arr = -5.49 -5.64  0.79 -2.94 -6.21  5.02  2.86  1.69
Find the entry just left of -5.64.
A: -5.49
Find the smallest entry.
A: -6.21

Questions about the grid below. Counting starts at 1.
1) Find the top-left entry.
2) Find the entry in the top-right corner.
3) Find the entry in row 2 and column 1.
4) Find the entry at row 3, column 2.
5) Find the bottom-right entry.
6) Find the entry in row 2 and column 3.
7) Find the entry just left of 0.24.
8) Find the entry at row 1, column 3.
 0.30  0.53  0.32  0.49 -2.02  4.82 -2.44  1.88  1.69  1.81
 2.35  0.47 -1.51  3.12  1.75  0.08  0.07 -3.35  0.71 -1.44
-0.93  0.88 -0.45  0.60  0.63  0.15  0.24  0.08  0.67  1.18
-0.07 -0.44 -1.28  0.87 -0.60  0.28 -0.18 -0.63  0.08 -0.15
-0.01 -0.01 -0.01  0.02  0.01  0.01  0.01  0.01 -0.01  0.01
-1.86 -1.01 -0.71 -2.07  1.07  1.71  0.37 -1.60  0.11 -0.52
 0.00  0.02 -0.01 -0.01 -0.03  0.01  0.02 -0.01  0.01 -0.01
-1.22  1.39 -1.76  1.40  0.76  1.84  3.48  3.87 -1.31 -3.78
 2.36  0.45 -1.52  3.11  1.77  0.06  0.05 -3.32  0.72 -1.44
-0.24 -0.74  0.73  0.21 -0.35 -0.09  0.58  0.13  1.37 -0.40
-2.80 -0.99 -0.79 -2.57  0.66  1.96  0.57 -2.33 -0.13 -0.66
-1.19  1.35 -1.76  1.43  0.76  1.86  3.50  3.88 -1.34 -3.76
 0.56 -1.01 -0.43 -0.07 -0.46  0.36  0.86  0.27 -0.83  1.02
 0.26  0.52  0.30  0.51 -2.01  4.83 -2.42  1.87  1.70  1.81
-4.04 -0.21 -0.42 -1.90 -1.37  1.06  0.80 -2.77 -0.92 -0.55
-4.06 -1.30  0.09 -0.23 -0.35  0.13  0.16 -1.61 -1.37 -0.02
1) 0.30
2) 1.81
3) 2.35
4) 0.88
5) -0.02
6) -1.51
7) 0.15
8) 0.32

Questions about the row below.
1) Read off the first entry from the left.
2) Read off the entry just right of -2.50.
3) Read off the fifth entry from the end.
4) Read off the last entry.
5) Read off the fifth entry.
 3.35  3.10  6.37 -0.95 -2.50  2.96  6.18
1) 3.35
2) 2.96
3) 6.37
4) 6.18
5) -2.50

 2.29  -0.74   1.68   2.15   1.82  -0.67   0.22
-1.39   0.51  -0.99  -1.74  -0.85   1.19   0.66
 1.26  -0.32   1.70   1.12   1.58  -0.78  -0.52
 0.27   0.68  -0.16   1.16  -0.76   1.28   0.06
 4.60  -1.67   4.89   5.11   5.41  -5.72  -2.54
 0.07   2.37  -1.16   3.41  -2.57   1.05  -1.56
 2.25   1.39   2.09   4.45   0.96   0.36  -0.64
 1.38  -0.16   0.10   1.73  -0.17   1.68   1.21
 3.60  -4.41   3.08  -0.65   4.61  -0.65   1.98
-2.77   0.81  -3.10  -1.84  -2.71  -2.02  -2.67
The bottom-right entry is -2.67
Report the entry directly below 2.29.
-1.39
Report the top entry of the column that holds the largest entry.
1.82
Report the top-left entry.
2.29
Report the third entry on the main diagonal.
1.70
Report the smallest entry in the last row.
-3.10
The largest entry in the first column -> 4.60
The 2nd entry on the main diagonal: 0.51
Report the largest entry in the last row.
0.81
Report the top entry of the column that holds the smallest entry.
-0.67
Report the entry directly above 1.28.
-0.78
The bottom-left entry: -2.77
Report the 2nd largest entry.
5.11
The 2nd smallest entry -> -4.41
Report the entry directly above the largest entry.
-0.76
Report the entry in the top-right corner.
0.22
The 4th entry, reading row by row -> 2.15
The entry directly below the largest entry: -2.57
The smallest entry: -5.72
The bottom entry of the column that holds the smallest entry is -2.02
Report the entry directly below 1.82.
-0.85
The fourth entry from the end, reading row by row: -1.84
The entry just left of 2.15: 1.68
Report the maximum.
5.41
The last entry in the row that holds the largest entry is -2.54
The entry just left of -2.57 is 3.41
The third-last entry, reading row by row -> -2.71
Report the entry directly below 0.22.
0.66
The third entry on the diagonal from the top-right corner is 1.58
The second entry on the diagonal from the top-right corner -> 1.19
